Here are some points, one per row:
[ 54   3  10  13  11   7  32  -1  19  48  19 -18  19  -3  36 -33  16  30
  57 -26   9  44 -26 -31  -8 -22  24  -2  98   2  60  -6  85   8 -21 102
  17  50 -43 -41  15]
[-16 -31  25 -31 -10  -9  -8  -4 -57   4  44   1 -71  16  10  27 -53  15
 -56 -39  59  86  13   3   6 -35 -14 -39 -32  34 -82 -26  22   0   8 -24
  33  66   9  37 -27]
[-72  41 -21 -10   9 -35 -20  83 -37 -34 -36 -16  14 -40  67 -56  -8 109
 -23  33  80 -10  -1  10 -18 -17 -15  50 -89 -33 -19  -2  64 -45 -17 -22
  11  53  40 -54 -57]
[  21    2    5   -4   51   24   19  -57   -4   -8  -12   -6   51  -46
  -44 -102   16   -3   32  -18  -19   19  -34   79   -2   10  -69   -5
  106  -21   -2  -53  -10    5  -63   59   42  -19  -36   49  -40]
[ -62   -4  -66  124    8  -56  -56  -13    2    0  -33   60  -41   16
   -6   -8    7  -25  -37    7  -39  -44  -23 -106  116   23   43   54
  -12  103  -59   -2   15   71   14   36   -8  -27  -61   21   57]
[-18   5   3 -52  21  13  25 -33 -27  42  39  28   8 -29  49  37 -20   9
  50  51  66  28 -27  37 -15 -18  11  23 -13 -21  46  22   6 -47  47  19
  40   0 -45 -54  42]
[ 34 -56  55  44 -54 -20 -24   5 -43 -62  60  21 -28  20 -35   6  11  -5
 -81  -3  19 -59  -6  67 -49   5  -5 -41 -71  27  -7   5  73  41 -53  57
  10  11  48 -33 -29]
[ 14  21 -59  14 -22 -41 -42  48 -23   4 -10 -69 -16 -18   6  19  30 -37
  45 -33  -2  45  67  18 -55 -16   9  -5 -67  -5 -28 -49 -16 -84  13  -7
  -1  11  46  13  -2]
[ -62    8   -6  -95  -19  -25  -11   -7  -21  -34  -35   15  -34   20
  -67   81   12   -2    9  -21  -24  -20  -58  -71  -40  -15   40  -19
   -9  -46  -12  -49  -44   22    2   56 -103   13  -63  -14  -50]
[ 17  54  -2 -75 -33  11 -41 -23  25  -5  -6 -17 -36 -33  52  28 -14   1
   6   7  40  -7 -26  14  33  54 -57  -3  24  40  93  19  -6  91  29  26
 -23  35  40  14  18]
[  42  -77  -44   30   -4  -15  -24   -1   -3  -43   18   10  -44   57
    2  -11 -111    1  -53  -12   60   27   18   41  -40   22   33    5
   13   15  -47  -22   -2   62   21   21  -28  -95  -13  -30  -13]
[-38  20  40  40 -13  43 -19  55  -6  68 -67 -30   8   9 -33  51 -21  11
  73 -26  67 -20  62 -32 -55  50  22 -25 -73  -6   8 -33 107 -18   1 -75
  17 -14  12  -3 -19]
[  58  -54   -5 -103   20    3  -94  -12  -33   30   38   27   78  -18
  -25   25   64   21  -17   16    6   13   83   20   38  -16  -21  -19
   20  -51   -5   54  -33  -41   45   50   20  -45  -22  -19   -7]
[ 36 -15 -10   7   1 -47 -33 -80   8 -62 -21  15 -34 -56 -16  34 -39  16
 -13  15 -14 -43  37 -62  58 -47 -30 -80  46   2 -28  27  26 -93  -6 -42
  43  -5  43 -89 -31]
[ -13    8  -23 -127   34   -8   12   23   40   18    4   67   25    8
  -26  -52  -40    8   19 -105   54  -51   -5   10  -96  -56   29   16
    8   13   16  -20  -41  -24  -56    1   16    0   13   -9   93]
[ -4 -29  -3  45  -4 -25  16 -42  75   1  24  13  41  11 -81   2  29 -70
 -27  56   4  -3 -86  22  45 -33 -38 -29   1  15  18  -6  37   2   8 -22
 -15  62 -37  41 -22]
[-29  40  44  15 -23  -1 -39 -14 -10  26 -19  31 -47  44  12 -49  30 -74
  91 -48   0  -4 -78 -66  -2  22 -57 -39 -59  16 -21  66 -58  16  11 -32
  -1 -26 -22   4 -44]
[ -27  -11  -27   44  -17   56   22   81   -4   22  -21   -5   29  -23
  -32  -58   95   40   17    6  -62   36   18   -6    3   46   51 -100
  -29   52   26   -7  -25  -39    8  -52   29    2  -33  -75  -18]
[  95   -7   43   15  -18   21  -24  -46  -36   -1 -101  -24    7   40
  -20  -47  -70    6  -36   28  -72  -24   33   50   44   -6   46  -39
  -80   -3   25  -49  -12  -89   53   53   36   24  -43  -22    7]
[ 66 -12   8 -15  64 -22  -1  -9  13 -33   6 -45  46  74  16  63  37  63
  60 -55 -36 -10  12  35  41   0  -6  12  42  26 -21 -32  14 103   7 -39
  10  39   5 -16  -6]
[  2 -24 -24 -73  15 -22  89 -15  23 -11  16  18  60  46  46 -47  17  -3
  27  48  28  18 -32 -14 107  -7  -7 -47 -71 -38  -4   8  32  27   2  18
   5 -56   6 -28  38]
[  33  -13    1   19 -104   48   -5   -4   32  -11  -37  -27 -101   -2
   73    0  -32   15  -13  -80  -68   28   30  -28   59   13  -78   24
   -5  -65  -19   26   38    5 -107  -46  -15  -19  -79   23   54]
[ 49  20  -7  37   6 -15  45  -1  -4 -45  58 -29  14 -54 -16 -32 -13  14
  10   6  83 -31 -28 -26  93 -13  21 -58  24 -54   3   5 -82 -18  57  -9
 -41   6   5  82  54]
[ -31   21  -13  -10   38   18   11   41   27   24  -20   12 -127   82
  -42   31   40   -6  -16   75    4  -46  -29   12   43   -6   62   14
   63  -18  -31   98  -37   36   -9  -26    9  -51   70   18    2]
[ -32   28   63   43  -23    1   52  -34   15  -72   33  -27   36   -8
  -41   35   14 -127  -79  -25  -17  -20   50   22   21   89  -44   60
   99    3    8    1  -69   52   36   26   32  -11  -39   -5   13]
[   1  -21   29   -5   -5   70   29    1   13   53   96   40    6  -66
   50   38  -97   24   -2  -30 -102  -14  -37  -14   29   92   46   58
   40  -13   52   18  -15   38   -1   14   18   15    0   89  -14]
[ 49   7 -36 -64  34  -2 -36   2   6  -9  21 -64  93 -49  -2 -13  -6 -72
   2  25 -77   3   7 -15 -23 -32  35  28 -24 -45  18   4  18  65 -21 -61
  31 -45 -36   7  38]
[  -3   16  -65   40   35   64  -46   34  -67    1    9  -41   26   20
   52   55    3   -7  -90  -13    1  -28  -12   19 -106   39  -33   47
   23   29  -42  -21   25 -127  -11  -21  -24    4   25  -12   15]
[-47   1 -15  -4  33 -66  13 -45 -31 -12 -29  -9  10  24  40  42  43  26
  -1   0  56  -4  21  16 -38 -29  63  11  30  56  42  14  21 -36 -26  -8
 -30 -20 -48  96  11]
[ -41   26   84  -60   52  -11  -18   19   35   -2   -9   22   31  -22
   73  -43  -74  -29   94   61   14   -7   28   74   75  -58   14  -15
    7   24   33    9  -43   19  -36   36  -85   27  -27  -56 -100]
[ -26   21  -18   98  -57   27   18   12   91    1  -56    3   46  -24
   66   34   51  -21    0   45  -28    6   32   10 -127   -9  -17   -8
  -43  -33  -72  -57  -13   28   38   47   24   22   85   30  -21]
[-50 -20  -6 115  26  13   3  11 -63  21 -51  73 -30   6  -7  59  11  68
 -44 -33   4  23 -24 -23  12 -69 -14   6  32 -14  54  79 -46  87 -14 -27
 -39   1  38 -22  31]
[-33  21 -23  55 -26  71  57  31  -1 -37  17   6 -28 -22 -76 -34  26  23
  -1 -26 -45  26  22  19 -83 -61 -34  76 -66  32 -42  -2  67 -70  54   9
 -33  10  80  64 -33]
[ 14  -6  -3 -22   6  29  41 -57  53  80  58 -79  -9  23 -46 -84  65 -41
 -30  28 -32   0  32 -32   2  76  18  47  31 -17  39 -14 -41   7 -44 -43
   5  31  54  -1  -4]
[ 16  19  64  -2 -35 -98  53  52  -9  39   2  45   5  -5 -33   5 -19  32
  25  85 -18  42 -34 -53 -24  24 -27  39  36  -7   1  -5 -57   0  33 -75
  -1 -48  29  -4  49]
Along one direction, these points spread out more than along any other. Take the direction at right angles to it along which they spread out most. Then take the direction at right angles to both along which they spread out most. Go by this last direction. How far along it is each point below, from 0 to 99? 50 is the average, and the first point above lies past it. One standard deviation of the points above along it is 16.
[  -3   16  -65   40   35   64  -46   34  -67    1    9  -41   26   20
   52   55    3   -7  -90  -13    1  -28  -12   19 -106   39  -33   47
   23   29  -42  -21   25 -127  -11  -21  -24    4   25  -12   15] 68
[ -62   -4  -66  124    8  -56  -56  -13    2    0  -33   60  -41   16
   -6   -8    7  -25  -37    7  -39  -44  -23 -106  116   23   43   54
  -12  103  -59   -2   15   71   14   36   -8  -27  -61   21   57] 31
[  33  -13    1   19 -104   48   -5   -4   32  -11  -37  -27 -101   -2
   73    0  -32   15  -13  -80  -68   28   30  -28   59   13  -78   24
   -5  -65  -19   26   38    5 -107  -46  -15  -19  -79   23   54] 53
[-18   5   3 -52  21  13  25 -33 -27  42  39  28   8 -29  49  37 -20   9
  50  51  66  28 -27  37 -15 -18  11  23 -13 -21  46  22   6 -47  47  19
  40   0 -45 -54  42] 40
[ -62    8   -6  -95  -19  -25  -11   -7  -21  -34  -35   15  -34   20
  -67   81   12   -2    9  -21  -24  -20  -58  -71  -40  -15   40  -19
   -9  -46  -12  -49  -44   22    2   56 -103   13  -63  -14  -50] 32
[ -27  -11  -27   44  -17   56   22   81   -4   22  -21   -5   29  -23
  -32  -58   95   40   17    6  -62   36   18   -6    3   46   51 -100
  -29   52   26   -7  -25  -39    8  -52   29    2  -33  -75  -18] 56
[ 49   7 -36 -64  34  -2 -36   2   6  -9  21 -64  93 -49  -2 -13  -6 -72
   2  25 -77   3   7 -15 -23 -32  35  28 -24 -45  18   4  18  65 -21 -61
  31 -45 -36   7  38] 68
[  2 -24 -24 -73  15 -22  89 -15  23 -11  16  18  60  46  46 -47  17  -3
  27  48  28  18 -32 -14 107  -7  -7 -47 -71 -38  -4   8  32  27   2  18
   5 -56   6 -28  38] 34
[ -31   21  -13  -10   38   18   11   41   27   24  -20   12 -127   82
  -42   31   40   -6  -16   75    4  -46  -29   12   43   -6   62   14
   63  -18  -31   98  -37   36   -9  -26    9  -51   70   18    2] 32
[ 34 -56  55  44 -54 -20 -24   5 -43 -62  60  21 -28  20 -35   6  11  -5
 -81  -3  19 -59  -6  67 -49   5  -5 -41 -71  27  -7   5  73  41 -53  57
  10  11  48 -33 -29] 50
